Each named turn below is shown by a few rows before and after it. Which turns, in which order, take the first row of each later pair to the second? The first pair is answered.
vanov:
[124 136 28 127 48 107 -80 103 -42 50 -47 -85 71 162 -137 -124 23 80 -36 -151 -107 -19 31 178 -100 14 160 -7 78 81 53 106 -29 -237 272 -93 128 -160 -52 -7 130 175] |-> [21 136 62 17 119 96 27 18 -72 -44 -13 -178 232 114 -60 -48 -41 117 -133 -138 -13 -40 -43 -23 -54 -43 57 166 63 152 -4 222 98 -152 230 -87 -92 -245 -55 38 167 56]
[142 58 -7 69 -10 18 -70 23 -24 13 -172 79 -41 -3 -87 -176 -17 -8 38 -31 15 -86 -60 62 -5 35 174 10 103 -59 42 -52 -119 -88 36 -122 186 141 162 -75 41 64] |-> [53 -52 81 -121 -1 120 -16 15 -94 -56 -96 -10 133 -75 14 -90 -148 52 -64 -27 114 -139 -118 -93 -69 -80 111 204 -3 16 2 109 62 39 59 -224 -57 47 66 -13 -14 32]
[-75 -201 -8 -22 -79 77 -11 33 91 43 47 92 -32 -66 -153 -10 -32 -102 143 -2 47 -72 18 78 15 5 83 -15 14 0 -21 -8 -74 -13 -105 5 173 201 -22 4 -158 72] |-> [-122 -208 16 -113 -23 38 128 -25 34 -38 71 32 113 -95 -114 94 -71 -52 75 37 119 -76 -37 -93 34 -36 -29 137 35 31 -54 83 -9 82 -147 32 -41 124 -29 24 -90 -20]
[82 52 80 144 54 -1 -60 -90 86 -58 -196 -118 60 123 39 -96 103 11 103 -342 -137 -67 -34 104 48 79 27 -48 -396 19 -164 -64 70 -212 120 36 86 -110 -16 -210 68 52] |-> [53 8 108 35 58 71 15 -107 60 -85 -178 -175 141 49 144 -23 47 42 81 -365 -62 -80 -58 5 29 20 -22 73 -414 60 -166 28 147 -130 104 -3 -82 -200 -72 -129 -7 90]
Gege:
[-139 -60 -87 -93 -58 12 -78 0 22 13 -7 55 53 66 -19 83 18 38 -61 87 109 -54 -23 65 -15 208 -46 2 12 -25 82 -55 -5 14 -77 32 73 93 -21 129 -97 -93] |-> [-57 -71 -89 -105 -45 10 -26 3 -18 30 20 6 73 107 43 60 16 57 -110 70 148 -16 -3 -25 -52 174 -85 27 -64 -7 85 39 82 31 -121 7 19 -22 -70 142 -57 -136]
[208 -36 -32 -95 29 12 110 135 12 55 -116 -135 -10 -104 209 -47 39 97 73 310 -142 -55 262 -148 -143 -155 -34 -1 -128 -11 200 262 0 -57 58 245 -99 -95 -102 20 1 1] |-> [298 205 -4 -75 84 121 84 129 12 109 -80 -14 54 -157 144 -142 3 46 58 267 -207 -81 149 -25 -129 -242 -2 -72 -36 -6 203 166 -61 -102 166 153 -156 -166 115 32 61 122]
[-46 -120 7 -7 -119 -36 64 -216 -90 -61 177 64 28 62 105 29 102 -126 -16 18 -52 202 34 -198 -189 -183 -80 162 23 20 -82 171 169 135 17 -110 -267 -443 -65 -88 171 25] |-> [-39 38 61 32 -84 27 13 -159 -53 -33 189 181 15 77 -21 -47 34 -260 6 -9 -90 224 -102 -40 -149 -174 -20 125 219 -26 -125 7 25 132 139 -222 -276 -372 140 -24 160 150]
[197 247 55 229 -25 98 -150 18 -47 -65 -100 -218 72 127 -81 -167 72 -89 -32 -74 11 -43 -15 -166 124 -191 47 191 126 -75 68 -170 50 -125 115 82 39 -185 66 249 38 219] |-> [110 192 86 230 -78 30 -213 7 -59 -142 -141 -183 2 130 -194 -165 73 -162 71 -42 -19 -40 -48 -54 178 -86 118 165 191 -87 4 -261 -63 -164 134 82 173 2 75 273 -49 170]
sobet:
[224 196 -72 31 -31 55 -68 52 -37 117 111 201 -52 3 51 -82 -121 -55 -108 99 4 20 46 53 -178 -38 15 -158 164 96 15 67 125 -1 -78 -42 -66 -151 79 74 49 99] |-> [215 206 -41 117 20 -14 -52 -23 50 69 -8 160 -59 52 -47 -142 -25 -68 6 -34 -106 30 -2 176 -43 14 89 -187 124 49 -103 -51 -67 -99 43 51 78 -61 167 -79 129 139]
[-125 -79 142 -18 -79 -40 -5 32 63 -34 88 180 -98 -90 -225 93 -108 -150 101 119 23 -39 32 103 60 16 62 -34 275 -31 11 -194 -246 106 43 -46 112 366 160 253 -201 -7] |-> [-87 -227 68 92 -124 -240 29 1 46 -79 -89 52 -228 23 -122 111 101 16 152 100 -13 13 196 6 68 95 40 -115 57 -63 -1 -130 -184 -44 -78 150 307 363 -64 30 -140 -176]
[-54 22 82 -8 39 -120 162 -27 29 -70 11 72 1 34 -172 30 39 -8 42 76 -64 -12 -119 10 117 19 42 5 190 -86 -64 -60 -115 -10 1 44 23 69 153 -33 32 -75] |-> [-31 -135 10 24 -13 -176 151 2 -24 -76 -26 15 -25 70 -29 89 124 77 79 140 -36 38 51 -119 83 40 -32 -8 75 -89 44 1 35 -60 -116 111 66 11 -26 -94 20 -170]
dulu:
[-64 -109 27 -380 10 275 -121 41 -274 -130 -101 200 -226 -197 -53 -41 -350 45 269 104 207 -108 -103 -43 -66 -37 23 203 63 229 -17 168 -42 145 -149 -84 10 228 -152 42 -51 66] |-> [178 104 -76 -113 162 -4 192 36 -235 -84 -141 110 -160 35 -2 -79 -24 151 179 210 185 78 -86 -352 93 -64 -213 78 84 117 90 257 146 116 -299 218 -57 -101 -64 -145 299 -133]
[-76 -183 26 -90 -121 -115 -12 14 -73 12 -153 -30 -89 10 94 -28 -25 91 55 2 15 16 143 91 38 102 62 54 -99 53 -11 78 55 -45 -95 -24 119 81 -207 9 -91 -106] |-> [165 201 5 112 25 -95 106 15 4 121 -89 66 -20 102 29 -164 58 6 -74 27 -88 99 3 66 124 -2 -15 -97 34 0 64 -10 83 -71 19 24 -38 -157 91 -33 165 8]
[-197 1 38 -72 26 119 45 -11 -74 16 225 173 110 -214 -175 21 -178 -117 -29 196 74 -14 -85 84 71 -26 12 1 199 16 66 68 -90 106 42 -157 -40 158 199 256 -78 68] |-> [-250 -222 -59 -75 -6 -123 197 -53 -97 -76 112 22 69 -125 -67 85 -2 61 -5 309 166 83 35 -154 84 91 -132 -1 49 -40 128 192 45 68 -180 87 32 162 -53 125 -13 -208]
Then:
(2 to 3 turns a pair)
[293 146 -164 24 89 -153 59 -158 21 -24 -21 60 97 34 181 32 55 213 46 60 21 -15 218 -174 36 128 -107 -53 -166 114 30 1 -13 -70 -97 298 -67 -178 -134 -43 387 119] |-> [169 291 -73 -50 85 35 -40 -94 -18 -38 144 335 108 -160 -74 -12 -172 -15 112 136 27 -105 29 67 56 91 3 -45 183 117 1 -155 -192 7 48 52 -115 -4 186 205 250 325]
sobet then Gege
[-129 -2 34 37 9 4 19 26 -9 -8 5 108 -56 -23 -35 31 -120 -142 -33 -35 -76 -102 -81 78 65 -4 24 -11 94 61 -47 -56 -90 11 53 4 81 104 106 209 -106 54] |-> [-112 -36 -27 93 -32 -89 82 74 -19 22 -9 125 -155 -32 -22 73 -46 -129 -20 77 -34 -51 9 39 32 24 -44 -78 126 20 67 -32 -49 -11 -27 94 118 150 19 163 -72 -23]
dulu then sobet then vanov
[67 -180 -76 52 -236 -33 -236 14 -98 209 144 44 -27 26 -28 -61 2 -41 26 -125 -23 -69 56 105 -257 106 89 -73 -20 -21 80 -106 -41 -105 -127 143 261 166 -315 9 -190 46] |-> [169 143 -88 143 -145 -13 -100 81 -98 269 290 221 48 -4 -173 -85 10 -166 -22 30 -27 -31 -71 42 -203 68 16 -142 329 -89 172 -134 -23 -35 -143 104 98 43 16 123 -50 100]
dulu then sobet then Gege
[-69 -136 108 -84 129 57 57 -104 21 -108 -198 -203 129 77 48 -14 36 133 -3 -278 -51 31 -6 -59 103 -92 -18 103 -285 167 -140 87 39 2 13 24 -19 -102 -29 -118 77 -3] |-> [116 139 36 204 122 26 60 54 105 18 -117 -12 1 150 -118 -156 163 8 21 -130 -144 142 -23 83 167 -75 46 -182 -55 53 -12 -121 -56 -71 43 50 157 -124 253 -109 190 93]
sobet then dulu then vanov
[-44 -306 175 107 95 -103 -155 -318 -53 -118 -95 -220 4 159 22 222 135 168 152 -116 -18 108 17 184 -206 70 8 -16 -73 -27 12 47 -112 -76 6 -3 44 86 142 -44 -116 -47] |-> [-26 -193 254 32 144 -34 -101 -375 -62 -143 -36 -224 137 78 -9 233 51 111 78 -125 15 44 -90 151 -151 2 -22 93 33 15 -47 84 -74 26 109 -60 -173 20 254 -5 -65 28]
dulu then dulu then vanov
[1 -10 -61 200 -115 -208 50 112 88 -87 -101 39 -245 -19 53 -49 170 60 -2 210 -76 13 109 100 24 -8 34 -145 50 -84 9 -24 -7 7 -160 56 173 126 22 0 -9 -74] |-> [105 181 -20 170 -121 13 -57 132 86 29 20 128 -164 -101 16 -140 41 -10 -86 120 -122 -47 -16 220 -75 -123 115 -175 107 -24 7 -36 -21 26 8 -106 45 17 164 95 -53 211]
Gege then dulu
[-35 -89 6 126 67 -274 189 -100 51 -71 -162 -183 16 150 32 68 205 109 24 78 -116 67 -31 -81 194 155 -76 -111 -46 -115 -104 -41 30 -115 -20 250 27 -60 -12 -80 188 -82] |-> [-3 -178 28 61 -29 -103 -72 -65 73 1 -163 -213 -80 107 113 42 68 139 48 -147 -140 10 62 100 35 132 92 -97 -303 -12 -116 -16 -5 -183 68 160 176 21 -199 -90 25 64]
Gege then dulu then sobet
[30 220 247 174 208 -74 -159 98 -33 -51 -231 -166 69 53 143 76 76 189 -277 -309 -56 33 -206 126 81 -184 -77 -109 -228 -8 -187 -14 -199 -12 163 132 128 -308 225 -24 185 -70] |-> [26 259 200 38 213 43 -205 154 -135 13 -6 -78 126 -80 215 144 -101 114 -397 -197 70 -11 -242 49 -87 -252 -114 -11 -74 27 -51 100 -68 139 100 -59 -105 -409 196 224 123 -25]
sobet then sobet
[-12 72 -58 79 12 -90 64 53 -16 -8 79 185 -34 -87 -133 -54 -19 -30 43 227 22 66 -54 14 13 50 -87 6 327 -53 41 -16 -92 135 -144 -3 3 80 156 128 22 -131] |-> [78 174 4 101 -15 -2 -6 38 27 22 43 217 -31 -56 -156 -124 -55 -69 79 80 -44 14 -121 133 41 7 31 -34 298 -7 -25 -121 -166 97 14 -53 35 73 223 85 40 25]
sobet then Gege then dulu
[-146 -96 35 -2 -23 -106 88 -93 45 -88 -170 -101 -4 41 5 26 69 95 9 -119 -64 -100 80 50 34 81 -15 144 -267 -33 -143 -28 -32 -141 0 90 228 55 -185 -173 11 -114] |-> [-144 -45 65 -10 -13 -102 80 -112 87 -102 -177 -99 39 86 -59 23 60 70 24 -151 -81 -145 2 114 76 74 57 115 -260 -26 -175 -90 -109 -120 65 97 200 67 -116 -202 8 -36]
sobet then sobet then sobet
[36 284 149 -13 -105 73 -158 99 9 187 -97 -19 -105 -36 -33 -30 -138 52 -6 -277 48 -51 -105 102 -174 13 41 128 -1 -37 129 -224 -40 -171 42 -97 -49 -27 6 40 15 262] |-> [-10 86 82 67 -111 -220 21 59 23 101 -210 -168 -176 75 -3 26 87 167 73 -146 90 21 8 -78 -77 141 -66 84 -86 -118 125 -154 46 -213 -189 147 61 18 -173 -81 99 -69]
Gege then dulu
[-158 218 91 -84 77 -11 161 -47 -27 -113 53 -44 207 -37 -186 35 -122 -39 18 -48 -8 -118 -261 55 203 -27 -19 143 300 -14 -121 -83 -69 180 115 -1 -211 74 315 122 123 61] |-> [21 -50 -90 138 -168 -126 -36 44 4 33 -197 -144 -131 200 19 -8 106 176 152 -125 -101 -1 177 145 -3 103 90 -96 -123 -77 -2 -81 -63 -124 -45 203 387 143 -163 -173 28 -40]
vanov then sobet
[-134 -101 37 -109 -184 -4 -234 24 32 -105 -36 167 -116 -216 57 48 -179 -95 65 -74 -54 -67 57 293 -47 1 151 52 17 -26 57 -112 -150 -26 83 -100 173 108 -94 207 -280 28] |-> [31 159 33 29 -120 46 -182 38 84 -16 -43 216 -90 -144 -24 -77 -91 -174 1 -93 -155 -37 1 383 29 -16 168 -74 54 -97 37 -202 -159 -130 181 -99 177 -32 110 162 -118 142]
sobet then dulu then dulu
[-171 154 144 -74 51 53 116 3 72 -19 16 -27 -6 -22 -24 -57 -25 -104 -119 -48 -47 5 -132 1 83 46 -28 101 -32 -63 -37 -166 -59 -82 154 151 -128 6 188 -119 64 91] |-> [-135 157 81 -106 19 128 112 71 34 53 137 -2 -25 -63 46 -39 -76 -112 -211 66 22 2 -75 -37 -20 -5 -59 66 34 -45 99 -77 51 -39 64 68 -213 -92 139 9 32 95]
sobet then sobet then Gege
[2 -78 21 76 1 -129 -24 -87 93 63 -115 -171 -102 111 82 77 61 14 53 -146 -11 69 190 52 3 112 -31 -14 -161 -143 -3 0 -37 -146 -136 80 96 22 -43 -204 37 -56] |-> [87 99 44 -4 44 52 -5 -12 20 158 122 -51 37 -49 117 69 -124 -66 -142 -98 66 30 97 -77 -121 -57 -68 49 -6 -61 124 121 121 11 -101 -91 -206 -178 106 -15 50 115]
Gege then sobet
[-289 63 -24 -71 -110 5 -72 -45 -14 -6 -9 236 -27 -239 -117 141 -81 -105 112 165 221 -74 58 216 -39 -121 202 -35 48 -190 71 -163 -86 -93 5 -120 184 247 -102 -6 -45 -36] |-> [-115 267 -6 52 -33 -5 1 5 26 20 16 310 1 -200 -173 47 -35 -125 16 131 135 -28 -25 212 -2 -155 138 -141 146 -178 102 -239 -75 -94 63 -90 151 56 148 -2 93 34]
dulu then dulu
[94 125 -157 -220 2 92 176 22 -166 -70 5 -72 104 -30 164 9 24 95 -161 -38 135 33 5 -285 65 -40 -61 69 -48 139 -10 140 164 60 -135 95 -384 -184 -49 61 62 -32] |-> [-9 168 -58 -258 -50 242 -49 47 -115 -49 60 111 15 -182 -61 -22 -157 -84 -42 -139 70 -96 -167 61 54 -5 154 52 139 151 -97 -41 -112 80 100 -89 -276 73 155 174 -143 229]
dulu then Gege
[-32 -3 -1 39 -67 -36 -52 125 -31 32 -18 256 -143 33 -146 -14 37 -70 -59 39 80 -84 8 165 73 98 79 -134 21 119 118 -136 -119 26 1 -84 200 162 138 -60 -76 -40] |-> [108 104 -59 123 -32 -61 55 152 -51 113 32 224 -107 101 -91 1 124 -11 -149 98 84 27 82 -42 67 38 -31 -175 5 94 231 -50 50 39 -133 -11 94 -38 108 -96 67 -123]
Gege then dulu then sobet
[-153 -125 -101 -25 5 -122 103 147 -63 51 -17 69 -110 7 26 141 119 -49 -44 221 88 36 99 -122 -41 13 3 78 45 -118 302 23 -10 74 -384 106 178 74 -223 32 17 -276] |-> [46 234 0 190 123 -75 83 135 51 101 -76 129 -117 142 -137 -26 200 -123 -31 46 -139 64 -55 136 132 -52 101 -93 102 -187 201 -221 -171 -48 -91 140 228 -6 107 -89 202 -53]
dulu then sobet
[-40 -51 72 31 -190 -25 -226 -5 -142 135 155 58 -289 -11 90 20 -16 -59 113 79 14 20 349 -29 -205 56 159 -39 -239 16 200 -119 1 -51 -109 11 260 173 -183 62 -293 -53] |-> [-70 47 166 72 -161 -1 -256 -88 -83 80 108 110 -228 -23 -49 -41 -47 -160 180 -14 -105 -37 208 153 -66 80 250 -39 -173 -22 39 -293 -176 -72 31 -27 291 254 42 21 -267 78]
sobet then sobet
[-73 32 132 44 -67 -254 20 -61 7 -131 -6 -151 -47 -6 -102 142 99 -58 164 136 25 -194 41 -133 -102 -22 -83 134 -44 -149 97 181 -19 -58 -178 208 36 -93 -221 112 260 -15] |-> [22 117 108 159 -131 -218 -65 24 73 -27 59 -4 -146 2 -194 82 103 -114 211 170 -43 -199 42 29 -88 1 -10 -12 45 -155 163 86 -122 -136 -139 144 205 -23 -113 141 214 81]
sobet then vanov then sobet
[-172 -177 -22 -130 -37 -73 46 -33 -25 -115 12 -22 -32 -81 -20 119 -38 48 41 43 81 12 29 -91 23 48 -5 129 53 -43 6 105 -12 76 -122 -26 -34 163 -123 133 -60 -155] |-> [-128 -195 -32 -26 -31 -153 15 -11 -1 -84 -53 -9 -138 -25 -23 58 48 26 108 26 26 26 76 -15 50 73 10 -18 30 -83 20 34 -75 -4 -118 53 156 226 -124 31 -36 -182]
sobet then vanov then sobet
[-157 -97 27 -108 38 -47 -33 -57 -19 -101 -33 -20 -2 -44 -46 73 -19 9 46 -20 45 -47 -1 28 -16 49 24 60 -19 -33 -93 -28 -99 16 35 -41 -10 169 -38 36 -77 -22] |-> [-77 -30 44 -147 55 43 -66 -63 -31 -57 6 7 41 -77 20 29 -78 -15 -4 -74 47 -90 -13 21 -44 -33 45 48 -63 -3 -88 -18 -55 76 83 -137 -117 68 -15 44 -87 62]
Gege then dulu then dulu
[-30 -51 134 -308 -42 212 -165 118 -45 -225 29 -178 260 6 -134 38 -44 -117 123 -188 -250 -120 116 225 40 -8 160 184 -245 102 -17 92 85 -132 147 75 -96 108 -27 -20 167 62] |-> [-79 -140 96 -289 -36 113 -94 122 -18 -223 12 -269 253 27 -77 18 72 -50 108 -132 -209 -109 171 110 73 17 80 182 -267 80 -11 129 147 -139 57 167 -60 82 -112 -81 172 -55]
dulu then dulu then dulu
[-96 -329 124 -197 -85 104 -67 -30 8 115 79 -138 140 -42 -24 99 -93 142 80 -15 -40 194 91 56 -130 70 117 174 -115 40 26 80 -116 -86 98 -84 -100 -78 -361 -132 -386 -59] |-> [-128 -239 212 -91 31 -89 140 -142 101 -14 -33 -194 249 15 -184 81 45 102 114 16 -124 236 -125 13 142 92 24 227 34 -15 -147 -5 -226 -69 133 32 -154 -66 -128 -252 -202 -149]
sobet then sobet then vanov
[324 23 -20 -24 -103 183 -257 87 -81 98 -42 -22 -83 2 -35 8 -44 43 -30 -406 -317 -101 285 252 -27 4 249 -39 -363 -52 95 -85 -24 -101 205 91 59 -212 -74 -13 -5 141] |-> [335 -79 -102 -52 -76 110 -168 116 -150 133 2 -88 -66 16 120 85 16 145 -88 -271 -228 -27 368 -22 -91 15 99 -10 -409 -65 208 71 160 -80 6 177 -18 -349 -217 10 34 -14]
sobet then dulu
[-126 -191 -103 -48 -122 23 65 69 -59 20 90 -34 3 -50 129 170 -103 137 -12 63 66 74 101 -86 -102 -41 -93 81 -56 -39 96 185 157 76 -174 -23 -91 74 -272 95 11 -85] |-> [-58 -169 -121 22 -206 64 -42 107 -81 86 106 47 -147 -32 124 107 -87 141 41 23 -2 93 137 74 -146 -14 6 -44 -88 -22 144 111 89 -1 -188 -2 70 137 -327 59 -52 -2]
vanov then vanov
[32 30 -250 40 18 66 54 109 -99 -11 97 28 -106 -26 98 135 -45 -80 52 259 83 182 -8 -130 -41 97 -34 -39 186 -10 232 172 180 16 -265 -61 -43 -86 -273 111 -67 -106] |-> [-179 -119 -127 78 -30 1 -28 -12 -13 -136 -120 -50 -187 33 -56 114 -22 -101 283 31 -27 127 -60 173 92 242 151 -25 80 -56 -28 -32 -128 -142 -76 -41 237 235 -328 -20 -150 -69]
dulu then sobet then dulu
[175 -62 11 -174 -200 -13 -26 -77 -96 95 -93 -80 -24 -43 107 39 -94 90 -68 -23 -60 -12 9 -143 -94 -219 -33 91 -125 34 5 29 178 -169 -99 -8 -100 -41 -176 60 -140 -115] |-> [41 -185 26 -145 -240 -77 -31 -90 -76 39 -148 -77 -94 -60 16 52 -90 63 24 -10 -51 -29 -26 -71 -51 -138 29 60 -58 28 -44 -30 50 -216 -116 -13 83 157 -187 20 -208 -178]
dulu then Gege then dulu
[127 -286 -323 95 60 92 -284 -41 -36 80 -46 -71 154 55 140 -84 -53 17 -77 33 -40 -64 4 -16 -171 -22 -42 142 -201 204 154 125 130 -112 65 -169 -160 -41 -265 26 12 108] |-> [-34 -444 -275 55 48 55 -278 -102 -26 19 -118 -115 125 15 63 -24 -53 -11 31 35 -23 -110 -30 45 -95 35 -28 259 -190 169 52 121 61 -75 42 -124 -118 98 -291 15 -46 12]
dulu then sobet then dulu
